Where one turn sends some rows of the set: a few examples, then the rows asked
nezi: [ 31 -28  -2  -3   5 -17 -30   1 -23  38  17   1 -47  -4 -57]
Vofo: [-15 -26  11 -12   0   4  -5 -18   9   5 -26 -61  14 -41 -36]
sobo: [ 10  24  36   4 -44  14 -15 -14  51   1   4  -9  36 -14  44]
fuva: [ 22  15 -43  15 -30  17 -15 -23  -6  41  -3  40   1  50 -25]
Zedul: [ -9   5 -11  -3 -58  30   4   9 -13  43 -23  30   4  49  -4]
belo: [ -3  69   5  56  -1   8  50   8 -24  17  19 -27 -10 -26  -8]
Kiper: [  5 -22   0  -6  17  -1 -12 -30  12   4 -16 -59  15 -36 -46]
kuli: [ 37  24  34   4 -20  12 -17 -23  51   3   8  -8  42  -2  39]
puna: [ -2  64  18  48  -1  11  57  18 -25  17  12 -28  -7 -20  -2]
tup: [  3 -29  13 -14  17   5  -5 -20  10   6 -24 -61  20 -32 -40]
mak: [ 28 -37  25 -19   0  -6 -16  22 -26  40   3  -6 -40   8 -43]
rosad: [-12 -22  -1  -3   4  -1 -13 -28  13   3 -17 -58  12 -46 -45]
gipu: [-14  15 -39  15 -61  20 -13 -12  -8  41  -9  36  -5  34 -18]
sigim: [-19   9  14   5 -16  -6 -21 -11  30 -56  -8  25  -4 -52  25]
tuvep: [ 33   4  32 -10  30  -3 -13 -11  26 -54 -11  25  12 -20  24]
dof: [ 16  14   2  10  17 -12 -28 -29  33 -57   4  31   2 -41  12]
suke: [ -5 -35  22 -14 -30  -6 -18  27 -28  40  -1  -6 -49 -11 -40]
vip: [ -2 -26  -4   1 -25 -16 -32   5 -21  36  15   2 -55 -21 -55]
pupi: [ 13  63  18  47  14  11  57  14 -25  19  14 -28  -4 -12  -5]
ref: [-10  30 -15  26  21  -8  27  -8 -41  -6  27  46 -51  23  14]
Kamu: [ 13  69   3  55  14   6  49   4 -21  17  20 -25  -7 -19 -12]
vigu: [ 27   5 -14  -2 -26  27   2  -2 -13  44 -17  33  11  64 -14]
sor: [  7  31  15  17 -46   7 -28 -31  55  -1  15  -4  30 -27  35]
vaka: [ -2  24   2  16  26   0  37   3 -42  -3  19  42 -44  35  20]
ril: [-23  22   6  14   8   2  39  11 -44   0  14  39 -48  27  26]
nogo: [ -4   0  44 -14  -2   4  -6   8  25 -53 -22  19   8 -31  37]
fote: [-32  27 -11  25   3  -3  31   0 -42  -3  21  43 -55  16  18]
voto: [ 34  32  13  17 -22   6 -29 -39  57   0  20  -3  37 -14  29]

vaka goes to ril
vigu goes to Zedul
Now these:
dof goes to tuvep
belo goes to Kamu
rosad goes to Kiper
kuli goes to sobo
vip goes to nezi

Where one turn sends some rows of the set: a few examples, then the rows asked
vufi: [-28 -12 -23  -8  -1   5  60  36  29 -48  57  -7   6   7 -11 -78 -47 -19
  21 -57 -17 -11   2 -31  17 -37 -14 -20 -14 -41  -4 -31 -42 -24 -46  56]
gedu: [ -32  -48  -40  -13   15   31   31   68   55    4   40   30 -109  -25
    6  -31  -91   -9  -25   33   12   16   30  -17  -28    7    9   46
  -40  -15  -12   10  -47  -16  -47   56]
dele: [-45 -44 -10  15  39  47  23  72  79   2  30   6 -70 -38 -35 -43 -49  -5
 -28   5   7   1 -23  -1  35  62  40  46 -56 -47  -2 -10 -34  -9   1  84]
Boda: [-49 -55 -12  17  48  44  28  79  78   7  49  12 -66 -47 -32 -41 -41   3
 -26  -2   3  12 -31   3  39  52  38  44 -50 -32   0 -11 -22   4  -7  70]
Nune: [ 13 -25  21  15  -3 -13  35  -4  16 -45  23  -8 -31 -30  37 -64 -37  -5
  65 -53   2 -59 -53  25  20 -10 -11 -37 -44  -5 -12  -4  -5  43 -11  21]
katav: [-18   6 -20   7   6 -42  28  19  29 -92  20  19 -16 -26 -47 -15 -20  10
  73  15   9 -43 -32 -18  -2  19  31  14  40 -52  35 -41  -5  -3 -41  13]
fubab: [-63  -2 -17  10 -23 -38  42 -35  11 -60  13 -13 -49 -20  14 -10 -21 -16
  92  -3  45 -32   2 -16 -22  52 -16  16 -27 -30 -23 -29  -9  -8 -42  -4]
Ser: [-20 -24   2   5 -10   6  -2  17 -32 -42  38  42 -73 -33   9 -45 -25 -48
  38 -32   0 -40 -56  -8  21  41  15 -18 -61   8  -5 -30 -17  42 -56  93]
Zufo: [ -22   -2  -56  -16   24  -54  -18   29   67   -3  -19   50 -109  -51
  -18  -37  -61  -27    2    0   12    6    6  -22   16   39   22   34
   -4  -10  -33    0  -71   20  -21   32]
fem: [-34 -40  18   4 -23  33  84  10  41 -49  42  -1  -8 -42  14 -59 -55  -4
  64 -68  -6 -20 -36  17  32  22 -26 -32 -42 -20   7 -21  -7 -22 -41  20]
nuz: [ 29  -2  24  29  10  18  13  28  21 -14  23 -25 -19 -40  40   1 -47  25
  73  57   6 -53  -2 -34  -8  48 -26  -2 -19 -67 -21 -25 -42 -35 -11  36]
sude: [-16 -69   1 -21 -34  24  39  11  -5 -41  22  13 -62 -46  39 -24 -45 -13
  16 -34  26 -26 -32  37 -20   7 -16 -23 -50 -31   8   7  23  57 -28  29]
Panab: [ 27  14  20  31  26 -29  48   2  44 -14  31 -21 -24 -36  33 -84 -46   2
  61 -48  -4 -55 -20  -9  17   5  -3 -20 -42  18 -41 -12 -58  23 -10  43]
riku: [-31 -35 -15  44  62  33  27  64  97  22  23 -12 -69 -39 -11 -49 -65  -3
   1  24  -3 -10 -11 -18  40  55  26  41 -17 -59   9   3 -41 -23   3  69]
nepop: [-16   0 -30  23   2 -26  34  21  29 -77  15  10  -6 -29 -43 -28 -17  15
  79  17  15 -43 -27 -32  -1  17  33  10  36 -66  30 -43   2 -15 -38   5]
tek: [-38 -30 -47 -26  19 -62 -10  20  39  -4  -6  61 -95 -52 -19 -36 -79 -39
   4 -11  11  20  14 -21  13  43  13  23 -11 -16 -33  -8 -66  30 -19  39]
tapum: [-25 -40 -16  15  52 -31  48  48  68  11 -11  34 -88 -41 -14 -19 -28   4
 -19 -31  43 -22 -31  30  24  37  53  54  -3  21  -8  -7 -17  22   3  19]
Gazi: [-18  15 -45  15  20 -45  10  57  60  -1 -27  27 -94 -45 -31 -50 -46 -18
   4  25  -1   3  12 -16  25  21  45  35  34 -34 -35  -7 -67   5 -31  27]
pimo: [-39  14 -43  38  20 -12  34 -15  33 -31  15  -8 -56 -22  33 -18 -49   6
 104  26  20 -73  -9 -41  -2  41 -22   8   8 -51  10 -28 -27 -38 -39  -1]
Nus: [  6  -8  14  23 -21  20   6   2  21 -29  33 -13 -35 -47  27  -4 -68  -3
  99  28   0 -43   2 -29 -45  75 -34   9 -58 -42 -18  -2 -19  32 -34  40]
das: [ -19  -13  -50  -18   29  -45  -12   39   55    2   -4   57 -108  -47
  -10  -27  -72  -22    5    4    8   13    6  -18   14   26   19   31
    1   -2  -49    2  -69   38  -25   26]
meto: [-14 -33 -23  13  45 -25  47  58  71   2 -17  36 -76 -38 -17 -22 -19  -1
 -21 -22  42 -28 -20  35  13  47  59  63  -5   5   2   1  -8  14  19  23]
gozus: [-45 -13  -8   3 -18 -25  23  30   1 -60  18  18  28 -12 -33  12  -1 -17
  49 -29   9 -23 -36  -9  -3  66   2  15  14 -48  28 -45   3   4 -42  23]
soni: [ 38  -3   1  -1 -17  -7  20  24 -24 -31  25  36 -30 -14  25 -48 -61 -40
  68 -45 -26 -58 -33  -9  -4  -4 -15 -27 -17  22  -9 -14 -46   8 -63  52]
vaz: [ -40  -63  -39  -19    1   33   44   48   45    0   28   31 -100  -34
   18  -24  -84  -24  -25   33   23   12   39    4  -29   18   -1   40
  -55  -27    6   14  -34    3  -46   50]
det: [ -28  -33  -48  -23   13   22   27   57   58    1   28   25 -102  -22
   15  -29  -89   -6  -25   46   12    6   39   -2  -31   21   12   49
  -38  -25    1   22  -51  -17  -36   48]
Moz: [ 10 -30  46  32 -14  -8  14  42  -4 -26  27  -7  -5  -1  -8   1 -48  10
  28 -15   8 -55 -24 -42 -53  53 -11  16 -36 -47  28 -33  13  -9 -34  90]
tutes: [ 12   1  31  49 -23   4  43  73   3 -29  -3  -6 -10 -29 -29 -18 -45  38
  37   7  -1 -61 -25 -25 -32  37  16   4  15 -72  -2 -52  -8 -40 -30  50]
mam: [-56   9 -44  23  20 -10  32 -11  27 -45  25  -3 -70 -13  30 -12 -60 -11
 107  16  19 -65  -8 -33 -10  42 -35  14   7 -49   2 -28 -33 -43 -31   7]
teben: [  9   8  43  45 -22  -6  39  76   8 -29  -1  -6 -27 -43 -30 -14 -33  45
  31 -10  -9 -65 -31 -12 -35  42   9   7   4 -65   4 -50   2 -28 -31  62]
vin: [ -6 -30   3 -27 -17  -2  52  28 -13 -50  77  34   5  -6  18 -61 -56 -12
  57 -40 -26  -2   8 -17   5   0 -14 -24 -33  -9   2 -22 -25 -47 -50  53]
Povaz: [-47 -68  17 -29 -26  -9  31  -8  19 -37  29  35 -42 -62   8 -36 -88 -18
  40 -69  14  24 -28 -15  13  63 -27 -34 -41 -28 -16 -25 -16  -9 -18  49]
Zer: [-14 -51 -11  13  40 -38  50  48  45   3 -11  56 -69 -42 -10 -17 -30 -17
 -18 -23  44 -24 -24  38   4  56  56  55 -12  32  10  -5 -18  28   3  31]
geze: [-24  -3 -25  21   9  44 101  22  60 -39  46 -19  -3 -32  25 -66 -14 -20
  59 -43   5 -37 -18  25  31   2 -13  -8 -32   2  -2 -11 -33   3 -40   5]
vinom: [ 28 -14  27  18  10  29  13  35  28 -23  33 -28 -30 -55  39   6 -38  14
  75  48   6 -46   2 -26 -15  46 -39   6 -34 -69 -25 -17 -32 -36  -1  41]
zike: [-25 -18 -50  12  29  12  48  50  77  -5  25  12 -98 -25   0 -53 -82  -5
  10  66   9   1  43 -19 -15  10  37  54  -1 -31   6  19 -45 -28 -41  35]
Lopi: [-53 -55   1  28  34  31  21  66  56   0  37  18 -72 -50 -22 -50 -34 -14
 -25   2   7   0 -28   5  38  68  33  33 -76 -35   0 -16 -24  22  -4  92]
Dez: [  7 -25  -7  33  49 -20  45  72  71  25 -30   3 -63 -34  -5 -21 -21   3
 -26   6  28 -29 -10  21  24  27  46  52  27 -26  -1   2 -28  -8  11  27]
nika: [-10 -46   3 -30  -4 -16  53  22 -27 -40  66  80 -27 -21  36 -21 -54 -19
  50 -30  16  -6  -3  10 -15  62  17   6 -31  42  13 -10  -5 -11 -29  51]
tini: [ 55   2   1  -7  -3  -2  53  46  24 -14  26  19  10 -15   8 -46 -91 -13
  35 -47 -27 -41  -1 -13 -25 -15 -15 -16   8   7  -3  -3 -63  13 -48  45]

soni goes to vin
Dez goes to Gazi
nepop goes to pimo
Now these:
vaz goes to Lopi
teben goes to katav
gedu goes to Boda
Moz goes to gozus
geze goes to Panab
sude goes to Ser
det goes to dele

